[[ 16.9 -29.5 -36.5 -15.3  21.3 -89.7  25.2]
 [-66.4 -47.9 -12.4  34.7 -63.8  47.4  55.9]
 [-32.8  28.2   2.6 -27.2 -22.3 -19.0 -21.5]
 [ 12.0 -32.4 -16.6  -7.7  36.9 -11.1  -5.7]
 [-12.1 -27.2 -14.8  22.7  -1.4  38.0  -5.0]
 [-21.0  -3.6 -38.1  32.5  12.9  -7.6 -59.4]
 [-60.9  40.1  39.4 -32.0 -40.7 -25.7 -47.6]
 [-30.3  28.8 -21.4  35.6 -23.7   7.1 -65.3]]
->
[[-89.7  25.2  16.9 -29.5 -36.5 -15.3  21.3]
 [ 47.4  55.9 -66.4 -47.9 -12.4  34.7 -63.8]
 [-19.0 -21.5 -32.8  28.2   2.6 -27.2 -22.3]
 [-11.1  -5.7  12.0 -32.4 -16.6  -7.7  36.9]
 [ 38.0  -5.0 -12.1 -27.2 -14.8  22.7  -1.4]
 [ -7.6 -59.4 -21.0  -3.6 -38.1  32.5  12.9]
 [-25.7 -47.6 -60.9  40.1  39.4 -32.0 -40.7]
 [  7.1 -65.3 -30.3  28.8 -21.4  35.6 -23.7]]

[[ -8.8  17.6  29.6  -8.6   5.9]
 [-44.0  80.1 -10.4  20.2  12.5]]
->
[[ -8.6   5.9  -8.8  17.6  29.6]
 [ 20.2  12.5 -44.0  80.1 -10.4]]

[[  5.4   0.5  11.9  27.4  -2.6  31.0  32.1  37.1  29.1  17.0  -0.9]
 [ 38.3  18.3  -6.0   5.3  34.2  39.8   4.5 -17.2  23.7  26.6  12.3]
 [ 13.4 -74.7  63.3 -50.3  49.6 -42.0  -6.4 -26.2 -38.1 -84.0 -75.3]
 [  1.8  -2.0  20.4 -10.0  15.1  35.0  10.7   5.5  17.4  19.6   3.3]
 [ 48.9  36.1 -21.2   1.1  44.0  39.0 -12.4 -34.2  22.0  25.0  13.8]
 [-22.8  72.7  -1.1  15.4 -15.1   7.7 -37.0 -19.1   1.1 -30.8   8.9]
 [-17.6  68.6  -5.1  17.5 -12.4  -0.3 -28.2 -21.7  -2.9 -34.8   7.4]]
->
[[ 17.0  -0.9   5.4   0.5  11.9  27.4  -2.6  31.0  32.1  37.1  29.1]
 [ 26.6  12.3  38.3  18.3  -6.0   5.3  34.2  39.8   4.5 -17.2  23.7]
 [-84.0 -75.3  13.4 -74.7  63.3 -50.3  49.6 -42.0  -6.4 -26.2 -38.1]
 [ 19.6   3.3   1.8  -2.0  20.4 -10.0  15.1  35.0  10.7   5.5  17.4]
 [ 25.0  13.8  48.9  36.1 -21.2   1.1  44.0  39.0 -12.4 -34.2  22.0]
 [-30.8   8.9 -22.8  72.7  -1.1  15.4 -15.1   7.7 -37.0 -19.1   1.1]
 [-34.8   7.4 -17.6  68.6  -5.1  17.5 -12.4  -0.3 -28.2 -21.7  -2.9]]

[[  6.0 -11.9 -11.0 -11.6  -4.2   4.9  -9.2   0.0   1.7]
 [ -3.8   6.5   5.2   7.6   1.5  -4.8   7.2  -1.3   1.6]
 [ -1.6   4.7   0.4   2.1   1.1  -1.3   0.3   0.4  -0.9]
 [ -2.6  -0.9  -2.2   0.3   2.9   6.1  -1.0   1.5   0.7]
 [-10.6  59.9  31.3  39.8 -19.2 -73.1  84.1  39.0  10.8]]
->
[[  0.0   1.7   6.0 -11.9 -11.0 -11.6  -4.2   4.9  -9.2]
 [ -1.3   1.6  -3.8   6.5   5.2   7.6   1.5  -4.8   7.2]
 [  0.4  -0.9  -1.6   4.7   0.4   2.1   1.1  -1.3   0.3]
 [  1.5   0.7  -2.6  -0.9  -2.2   0.3   2.9   6.1  -1.0]
 [ 39.0  10.8 -10.6  59.9  31.3  39.8 -19.2 -73.1  84.1]]

[[-37.9   1.6 -23.6  89.2 -87.5  86.7  85.7 -38.5 -84.4]
 [ 61.6  37.7 -68.2 -27.3 -50.0  -2.2  35.4 -85.1  49.5]
 [  6.6 -51.2  56.3  37.3 -10.8  72.6   7.8  90.3 -36.9]
 [ 45.7   2.8  60.1 -27.1 -64.3  -1.4 -34.3 -12.8  61.9]
 [ 88.9 -51.1  68.0 -31.0  17.0 -88.4   4.3  79.3  52.8]
 [ -1.9 -68.9  15.2  63.4  71.2  66.5 -66.0  42.8  14.1]
 [ 41.0 -18.1  -0.5 -23.1 -64.1  36.3  61.5 -48.0  -5.8]
 [ 45.8 -22.0  37.3 -69.7  56.5  28.7 -62.5  14.1 -15.1]
 [-91.0 -37.1  57.7  62.3 -88.6 -87.4 -58.3  42.5 -65.0]
 [ 69.9  48.2  41.2 -68.1  69.8  60.4  10.8 -66.0   8.3]]
->
[[-38.5 -84.4 -37.9   1.6 -23.6  89.2 -87.5  86.7  85.7]
 [-85.1  49.5  61.6  37.7 -68.2 -27.3 -50.0  -2.2  35.4]
 [ 90.3 -36.9   6.6 -51.2  56.3  37.3 -10.8  72.6   7.8]
 [-12.8  61.9  45.7   2.8  60.1 -27.1 -64.3  -1.4 -34.3]
 [ 79.3  52.8  88.9 -51.1  68.0 -31.0  17.0 -88.4   4.3]
 [ 42.8  14.1  -1.9 -68.9  15.2  63.4  71.2  66.5 -66.0]
 [-48.0  -5.8  41.0 -18.1  -0.5 -23.1 -64.1  36.3  61.5]
 [ 14.1 -15.1  45.8 -22.0  37.3 -69.7  56.5  28.7 -62.5]
 [ 42.5 -65.0 -91.0 -37.1  57.7  62.3 -88.6 -87.4 -58.3]
 [-66.0   8.3  69.9  48.2  41.2 -68.1  69.8  60.4  10.8]]

[[ 0.9 16.3  3.2  2.1 15.1 25.7  4.4 28.9 19.5 12.6 13.8]
 [ 2.3 40.8  5.7  2.1 14.8  9.2 20.2  9.8  2.4 -3.4 -2.7]
 [26.9 22.0  0.2  5.2  1.6 -2.4  5.7 -3.3 -1.1 -3.3 -2.9]
 [-2.7 69.4 -0.9  1.1 36.8 16.4  0.0  8.3  7.8 -3.2 -3.4]
 [-3.4 14.5 -3.2 -0.6 13.4  4.0 -0.6  5.4  1.6 -0.8 -1.9]]
->
[[12.6 13.8  0.9 16.3  3.2  2.1 15.1 25.7  4.4 28.9 19.5]
 [-3.4 -2.7  2.3 40.8  5.7  2.1 14.8  9.2 20.2  9.8  2.4]
 [-3.3 -2.9 26.9 22.0  0.2  5.2  1.6 -2.4  5.7 -3.3 -1.1]
 [-3.2 -3.4 -2.7 69.4 -0.9  1.1 36.8 16.4  0.0  8.3  7.8]
 [-0.8 -1.9 -3.4 14.5 -3.2 -0.6 13.4  4.0 -0.6  5.4  1.6]]

[[  5.1   4.2 -15.8 -10.8  14.2   3.1  -9.3   9.0 -16.7  12.1 -10.3]
 [ -0.6  12.4 -26.6 -17.5  29.3   5.7 -14.0  10.9  -2.8   9.8 -13.4]
 [  8.9 -22.1 -57.0 -17.6 -27.7  12.8 -18.4 -36.8  -3.3 -22.2  -5.3]
 [ 46.9 -29.6  -1.4   4.5 -21.2 -10.1 -20.2   6.0  20.2   7.7  11.3]
 [ 27.4 -10.0 -12.4  -8.3   8.8  -7.8 -21.1   8.3  -7.5   6.2   1.3]
 [ 67.6 -55.5 -32.7 -64.9 -30.6  81.0   3.8 -62.9  -1.7   5.9 -12.5]]
->
[[ 12.1 -10.3   5.1   4.2 -15.8 -10.8  14.2   3.1  -9.3   9.0 -16.7]
 [  9.8 -13.4  -0.6  12.4 -26.6 -17.5  29.3   5.7 -14.0  10.9  -2.8]
 [-22.2  -5.3   8.9 -22.1 -57.0 -17.6 -27.7  12.8 -18.4 -36.8  -3.3]
 [  7.7  11.3  46.9 -29.6  -1.4   4.5 -21.2 -10.1 -20.2   6.0  20.2]
 [  6.2   1.3  27.4 -10.0 -12.4  -8.3   8.8  -7.8 -21.1   8.3  -7.5]
 [  5.9 -12.5  67.6 -55.5 -32.7 -64.9 -30.6  81.0   3.8 -62.9  -1.7]]

[[ -0.2 -25.9 -41.4  23.7  64.9 -14.1  -5.4 -41.2  34.8  38.6  -0.9   9.8
  -10.0]
 [ -1.5 -28.5 -43.0  21.6  65.5 -14.3  -4.7 -40.6  34.3  38.8  -0.9   9.6
   -9.8]]
->
[[  9.8 -10.0  -0.2 -25.9 -41.4  23.7  64.9 -14.1  -5.4 -41.2  34.8  38.6
   -0.9]
 [  9.6  -9.8  -1.5 -28.5 -43.0  21.6  65.5 -14.3  -4.7 -40.6  34.3  38.8
   -0.9]]
